In the data rows, 50 means zero.
Here is a table of points, one per row:
59,49,54,50,64,67,51,48,72,65,75,98,47,65,79,47,60,47,99,46,29,86,47,41,18,59,38,55,48,47,48,37
35,45,67,60,40,13,41,30,52,27,08,58,50,40,47,52,43,31,37,56,38,34,52,88,55,45,62,99,58,40,52,43
47,45,49,58,36,70,26,32,34,66,49,54,34,74,45,69,54,55,22,42,59,49,19,27,58,16,11,30,22,80,31,40
43,56,32,40,72,90,35,18,46,45,69,39,40,50,47,77,66,40,46,37,58,61,49,59,65,15,42,52,34,56,71,44
55,79,38,74,66,56,39,64,25,84,39,37,39,72,56,48,58,27,54,46,67,52,48,31,52,53,45,58,30,54,65,52
58,51,36,42,50,68,53,87,58,08,40,25,70,59,56,54,49,48,72,54,59,59,55,44,50,52,55,34,61,46,76,56
69,45,59,36,82,23,62,77,50,53,42,57,75,55,56,57,61,58,62,44,65,39,51,43,58,69,66,50,53,62,21,48
53,57,55,47,54,27,54,68,52,55,29,40,59,46,54,57,71,43,66,84,47,34,47,44,34,47,49,32,57,48,37,67
70,50,60,34,28,45,41,64,31,68,45,58,54,55,74,45,17,58,33,35,48,49,58,82,67,31,62,65,55,23,41,81
57,27,37,59,76,61,06,58,63,80,57,50,37,28,50,45,70,52,78,47,35,57,73,61,10,48,64,58,53,44,54,59
81,24,39,43,53,39,67,67,31,45,67,59,57,77,49,23,50,11,51,55,66,42,50,56,50,43,39,14,59,50,42,69
71,31,37,34,54,41,67,38,62,17,63,68,29,70,23,57,34,51,68,30,70,79,44,29,07,45,38,77,39,52,35,48
79,60,56,45,19,42,80,49,57,62,75,28,29,52,55,24,73,61,25,64,38,36,86,90,37,22,82,64,18,43,39,39
60,17,97,16,52,30,45,60,42,70,30,46,38,25,11,53,83,64,53,41,57,59,54,38,72,41,24,60,67,52,55,63
52,57,28,45,38,52,20,47,84,37,56,44,66,60,28,33,55,36,54,63,19,76,78,38,54,61,28,29,52,29,53,73
61,55,38,35,44,45,24,55,18,60,79,48,53,58,43,44,77,60,81,47,45,44,46,53,63,42,40,34,47,50,51,60
98,27,51,56,47,56,61,00,46,35,55,52,55,34,49,77,34,32,36,64,38,60,63,95,59,88,77,14,54,55,46,39
62,51,50,82,25,39,14,37,59,64,50,41,33,42,41,60,51,51,88,79,47,73,38,58,31,67,40,60,61,72,57,62
35,69,68,38,37,57,35,79,64,28,68,39,53,79,43,91,60,33,37,94,67,30,24,67,50,69,81,71,33,53,31,65
37,49,22,36,43,68,42,36,44,72,40,59,05,47,29,41,34,40,36,59,72,37,56,66,90,87,65,65,76,47,52,66
83,34,59,73,47,75,59,60,83,75,65,44,55,53,36,72,33,48,39,33,36,45,63,24,83,42,58,59,58,50,51,26
71,69,40,42,75,42,38,31,50,40,64,71,56,36,68,72,56,31,56,59,55,43,78,53,47,56,17,77,48,84,93,74
77,57,47,71,56,20,59,86,61,57,30,39,73,42,02,61,53,35,43,48,44,48,25,49,58,52,62,45,51,50,66,52
51,26,36,63,37,35,19,68,48,81,46,30,26,48,97,50,58,43,70,28,47,57,40,45,72,48,64,40,37,54,51,27
30,30,47,31,43,55,50,58,47,36,61,71,35,27,41,69,61,69,29,33,69,56,32,83,21,53,50,42,37,34,73,31
72,84,57,50,50,45,53,52,31,71,51,52,60,70,69,58,83,55,57,70,58,28,61,66,41,60,53,57,52,77,55,25
13,41,67,29,39,44,33,46,20,53,19,46,36,46,57,67,52,56,50,39,71,48,58,56,31,49,15,34,46,55,32,30
38,61,60,47,21,60,58,42,61,48,59,63,48,43,44,40,28,32,63,47,57,50,58,56,60,57,59,49,65,60,39,27
62,61,40,49,94,38,78,68,56,63,42,49,34,67,42,33,45,47,49,41,58,26,17,63,31,67,46,48,46,51,55,26
37,17,71,55,69,54,41,42,42,54,71,58,50,44,74,55,42,53,54,39,59,32,55,62,38,81,46,45,56,49,28,65
50,75,26,64,29,57,61,53,70,45,46,41,34,35,39,64,43,64,47,49,39,70,69,59,71,63,44,28,38,66,20,43
51,50,60,68,70,51,67,41,40,65,52,51,49,44,56,42,38,43,71,73,72,62,54,51,61,40,48,54,46,59,24,35
35,50,34,50,05,54,78,71,40,42,62,82,95,27,67,59,57,39,32,33,72,56,30,49,61,60,49,81,34,07,57,43
76,76,23,45,43,66,65,86,39,73,33,53,64,41,34,55,51,36,57,35,54,43,44,53,28,81,76,37,64,59,50,56
46,42,50,79,56,45,89,39,60,97,42,38,54,78,46,51,42,87,37,48,75,87,80,48,61,45,61,59,28,54,43,77
56,43,47,58,46,65,59,20,69,30,41,66,76,49,32,94,38,49,83,35,63,26,79,73,56,31,20,54,34,24,38,42
43,71,27,41,91,34,42,56,41,48,44,47,86,50,65,36,60,56,28,34,42,23,66,49,51,53,48,47,64,70,29,72
44,76,54,70,65,19,72,66,50,62,50,44,67,71,43,41,46,32,78,43,46,25,40,63,24,35,35,44,51,30,31,71
47,43,80,57,41,19,80,50,46,64,67,37,59,36,54,55,29,62,77,51,51,63,90,64,52,58,26,71,40,75,51,49
36,52,22,12,58,53,35,47,44,53,35,39,50,54,80,52,25,42,36,39,46,90,71,52,25,46,31,55,32,84,45,61
00,40,55,56,86,73,91,67,25,43,66,36,53,52,23,55,49,57,52,63,00,43,18,92,60,59,55,30,13,74,96,58
41,56,53,52,58,47,36,31,21,38,36,75,32,17,57,72,56,44,21,56,36,35,58,37,30,51,41,47,61,26,60,37
52,14,64,33,30,59,54,45,83,56,51,55,29,68,59,51,36,49,50,41,60,19,19,45,42,78,69,23,58,36,63,25
61,48,83,55,44,69,48,51,48,36,55,45,41,19,69,44,70,50,00,44,68,45,46,60,27,49,24,36,48,58,65,26
52,26,29,64,40,44,44,21,41,59,49,36,67,28,48,53,29,55,38,31,75,59,04,47,20,26,42,68,36,79,49,52
59,69,60,40,53,31,61,83,27,45,73,62,50,55,45,48,29,48,45,76,53,50,69,35,46,54,59,41,65,39,94,67
43,53,37,41,58,46,57,68,51,33,56,44,40,76,45,55,52,62,28,71,57,39,60,17,40,55,70,53,40,65,50,66
68,47,13,43,68,83,37,77,14,30,27,38,37,99,24,61,10,60,39,54,32,47,70,19,56,25,48,74,88,60,66,00
70,47,40,59,67,60,42,45,48,69,62,53,53,77,43,51,66,32,28,32,31,26,50,68,44,65,24,36,43,50,65,57
43,40,48,45,44,68,61,38,73,53,36,38,53,41,45,45,59,35,44,75,33,35,51,46,53,69,47,66,54,52,13,47
43,35,59,40,72,57,59,36,33,52,66,59,45,36,41,39,45,31,56,51,30,49,61,43,55,31,88,59,34,53,09,28
41,61,63,99,58,38,52,41,63,18,39,29,30,40,64,51,33,74,29,55,47,50,65,31,55,63,13,26,42,25,62,36
41,60,40,37,63,44,57,65,29,41,60,24,78,43,76,40,50,85,63,68,75,82,36,59,57,39,56,61,99,48,63,43
35,48,50,40,27,65,44,39,60,43,41,74,37,49,89,78,59,46,54,68,46,55,40,31,67,73,57,52,28,60,58,45
41,44,65,30,45,42,55,12,18,73,72,55,39,79,42,61,71,70,24,16,28,69,32,00,45,82,15,93,49,60,44,59
62,82,39,33,50,35,61,12,47,52,59,24,31,17,49,80,42,46,60,45,32,73,60,20,24,54,84,31,22,00,53,27
52,20,52,74,24,37,58,41,52,32,54,43,12,36,55,49,51,65,47,43,32,32,51,52,55,42,65,63,82,47,78,70
31,29,59,52,62,43,37,33,27,64,62,40,95,71,64,57,50,58,62,66,56,23,35,49,31,34,63,20,68,27,60,66
77,53,86,30,38,57,38,53,57,51,54,27,38,51,46,45,00,76,85,57,44,46,42,50,41,52,70,53,26,79,26,57
47,78,30,43,41,52,17,23,78,48,65,49,55,51,60,29,86,72,66,37,32,39,38,59,51,14,42,70,51,72,42,45
59,45,22,40,56,39,50,47,49,14,47,37,52,57,68,44,51,50,33,30,67,48,49,57,53,62,53,31,33,58,78,70
46,05,48,57,30,42,30,56,37,46,26,49,65,44,25,36,30,40,22,70,30,72,26,57,46,57,27,62,72,43,46,19
52,51,57,62,54,31,13,62,31,41,57,76,64,30,29,87,58,69,15,39,62,61,56,61,60,43,61,34,53,36,19,64
39,42,38,35,37,44,66,42,93,55,60,85,48,43,61,44,40,65,55,82,82,37,40,48,88,53,43,40,49,43,51,40
50,34,50,80,50,41,30,39,67,50,67,71,79,59,52,00,33,56,46,51,31,76,68,57,70,59,63,46,35,65,43,30
22,41,46,40,00,44,58,54,57,44,36,66,41,38,39,32,46,68,36,55,18,34,60,39,33,43,51,23,57,51,48,52
19,00,39,47,62,81,42,48,59,48,03,41,75,61,48,44,79,27,59,56,47,68,78,46,53,51,71,64,19,33,39,53
44,68,59,39,47,61,77,61,63,69,35,29,40,63,61,53,66,43,68,42,61,26,59,48,59,35,70,18,80,52,65,39
36,53,30,30,45,39,52,42,33,51,59,53,72,59,30,44,69,40,50,61,46,40,38,37,62,66,60,31,40,43,68,36
64,61,45,52,59,12,36,26,46,51,14,60,61,56,38,28,53,65,61,66,77,58,34,36,55,42,68,21,41,71,74,77
43,51,38,28,36,69,66,33,55,61,47,55,59,45,41,48,34,20,52,75,35,48,51,23,23,21,42,68,45,69,61,53
64,54,28,92,52,52,77,55,28,29,56,30,58,57,62,50,77,42,55,51,68,54,19,50,30,55,64,54,63,41,31,55
46,76,74,72,46,52,34,57,37,22,18,99,21,68,50,26,69,38,54,22,62,90,34,86,51,49,54,43,51,49,46,53
40,55,48,55,45,57,45,43,75,63,60,75,51,35,19,32,36,65,38,43,67,36,75,51,37,31,62,57,74,49,50,28
67,44,39,48,36,63,17,54,48,63,54,41,67,39,68,82,31,55,62,24,20,68,29,48,81,47,39,65,59,49,57,51
40,41,55,59,48,67,55,52,62,31,70,37,25,23,18,48,27,23,50,48,80,52,73,56,44,58,60,63,53,28,40,67
60,66,88,22,50,78,66,52,64,43,33,69,50,28,28,42,84,70,30,46,49,77,33,45,65,54,58,56,67,30,58,57
74,54,79,72,37,99,35,49,00,28,28,36,70,33,39,00,54,85,88,41,68,00,67,16,65,83,43,59,00,35,71,41
55,66,61,42,33,59,66,29,22,67,36,96,52,25,59,54,37,39,53,78,34,40,65,49,64,24,46,31,54,18,44,31
35,56,56,50,56,42,36,50,67,37,91,40,58,67,34,27,44,61,32,58,72,54,57,37,43,37,57,66,36,44,54,18
Along one direction, these points spread out more than along any other. Take the direction at right angles to it along which they spread out most. Go by this last direction. How far along it is each point below, from 0 to 99? 50 is the average, and the first point above lies past it. One standard deviation of the points above along it is 16.
53,42,60,82,50,77,35,36,56,73,69,30,68,37,57,43,66,15,51,82,45,82,32,30,40,32,43,54,69,71,38,67 >> 70
49,62,53,54,60,83,48,57,67,60,27,54,36,42,82,31,29,85,13,48,28,45,42,63,33,69,19,56,75,20,38,52 >> 46
20,56,77,43,64,43,42,61,76,86,36,50,34,45,52,48,34,29,48,40,57,57,52,59,77,34,47,60,18,21,66,42 >> 44
35,36,93,58,45,50,32,76,37,33,63,61,39,48,59,60,65,45,62,34,39,61,78,49,56,55,60,20,64,76,35,46 >> 47
77,53,61,07,65,40,48,57,72,33,25,39,58,07,59,41,49,42,32,47,41,45,35,47,67,56,53,64,39,47,26,30 >> 38
31,72,64,52,38,55,58,36,64,60,37,38,91,88,43,64,51,68,63,36,61,40,52,67,16,78,69,29,89,70,65,36 >> 45
43,11,12,60,69,71,81,60,53,39,54,77,31,21,67,74,49,64,60,42,24,26,42,10,60,25,48,45,36,84,54,77 >> 65
99,26,37,60,59,31,54,64,60,51,37,44,51,90,67,43,91,99,33,99,42,57,47,71,33,33,46,52,43,27,39,38 >> 50
32,42,25,64,30,29,75,44,47,30,88,45,36,52,69,36,73,25,51,37,48,41,70,47,79,59,37,47,63,31,38,24 >> 38
55,47,73,39,36,33,68,19,76,40,40,32,71,70,64,57,56,34,49,23,31,44,37,28,59,21,55,54,49,45,63,63 >> 54
57,39,63,28,80,52,53,33,38,49,53,31,44,52,25,40,40,63,71,47,50,62,15,79,79,50,33,54,63,28,10,66 >> 51
52,65,69,57,89,48,47,40,64,32,47,44,49,68,60,46,51,32,35,73,60,38,40,39,59,51,75,51,61,44,52,84 >> 41
